In the data rows, zero lies at 4.5, halfway between 4 and 5.
Here are some points, each followed by its number:
6 4 3 5 4 1 7 7 2 5 5 5 4 0
4 4 6 4 4 5 3 3 6 4 5 5 5 1
5 5 5 4 4 4 5 6 4 6 3 5 5 2
8 6 9 8 6 7 0 0 5 3 6 6 3 3
3 6 6 1 5 2 7 7 1 7 3 5 5 4
1 5 2 4 5 4 5 4 5 8 2 6 7 5
6 4 3 5 4 3 7 6 2 5 6 5 3 6
2 4 7 5 4 1 4 7 5 5 0 4 7 7
4 5 5 5 4 3 6 6 3 4 6 4 3 8
6 4 3 5 4 4 4 6 5 4 6 4 4 9
9 1 0 7 3 3 7 7 2 6 5 5 4 10
5 6 4 4 4 5 4 4 6 5 6 5 4 11
6 4 3 5 4 2 3 7 4 3 6 4 3 12
Which two points above are nearest to each new point by angle, seen from the average point of the numbered points? Their numbers follow each, nearest first.
7 4 3 5 4 5 5 4 4 4 9 2 1 : 9 6
4 5 5 4 4 3 5 5 4 3 6 4 3 : 8 12
6 3 2 5 4 1 8 9 1 6 2 6 7 : 0 10
4 4 5 4 4 4 4 4 4 4 5 4 5 : 1 3
5 4 4 5 4 4 4 5 4 4 3 6 3 : 3 1
6 4 2 5 3 3 3 7 5 5 2 3 6 : 7 9
0 8 7 1 3 1 8 6 3 3 7 3 2 : 8 4
4 4 5 5 3 6 4 2 8 4 4 5 6 : 1 11
2 7 5 3 3 3 6 7 5 4 2 5 6 : 7 2
5 4 4 4 4 2 7 6 1 6 3 6 6 : 4 0
4 5 5 5 5 3 3 5 5 5 4 4 4 : 1 7
5 4 4 4 4 3 4 6 4 3 5 4 4 : 12 9
0 6 6 6 9 9 0 2 7 0 1 2 6 : 1 3
5 4 4 5 5 4 4 6 5 5 4 4 4 : 9 12
3 5 5 2 4 3 6 6 2 4 4 6 4 : 4 8
6 3 5 4 4 5 4 4 5 4 5 4 5 : 1 3
5 4 3 5 4 4 5 6 5 4 5 5 4 : 9 12
7 3 2 6 4 4 7 6 2 5 5 5 4 : 10 6
4 5 5 5 4 4 5 6 4 4 6 5 4 : 8 11
5 4 4 5 4 2 6 7 4 4 3 4 7 : 7 0
9 0 0 8 2 3 7 5 2 6 6 4 3 : 10 6
5 4 4 3 5 1 5 7 3 6 2 4 9 : 7 4
5 4 4 4 4 2 6 6 3 4 5 5 3 : 0 6
2 4 7 4 5 7 5 3 7 4 4 6 5 : 1 11
5 4 4 4 3 0 7 7 3 4 7 3 2 : 8 0
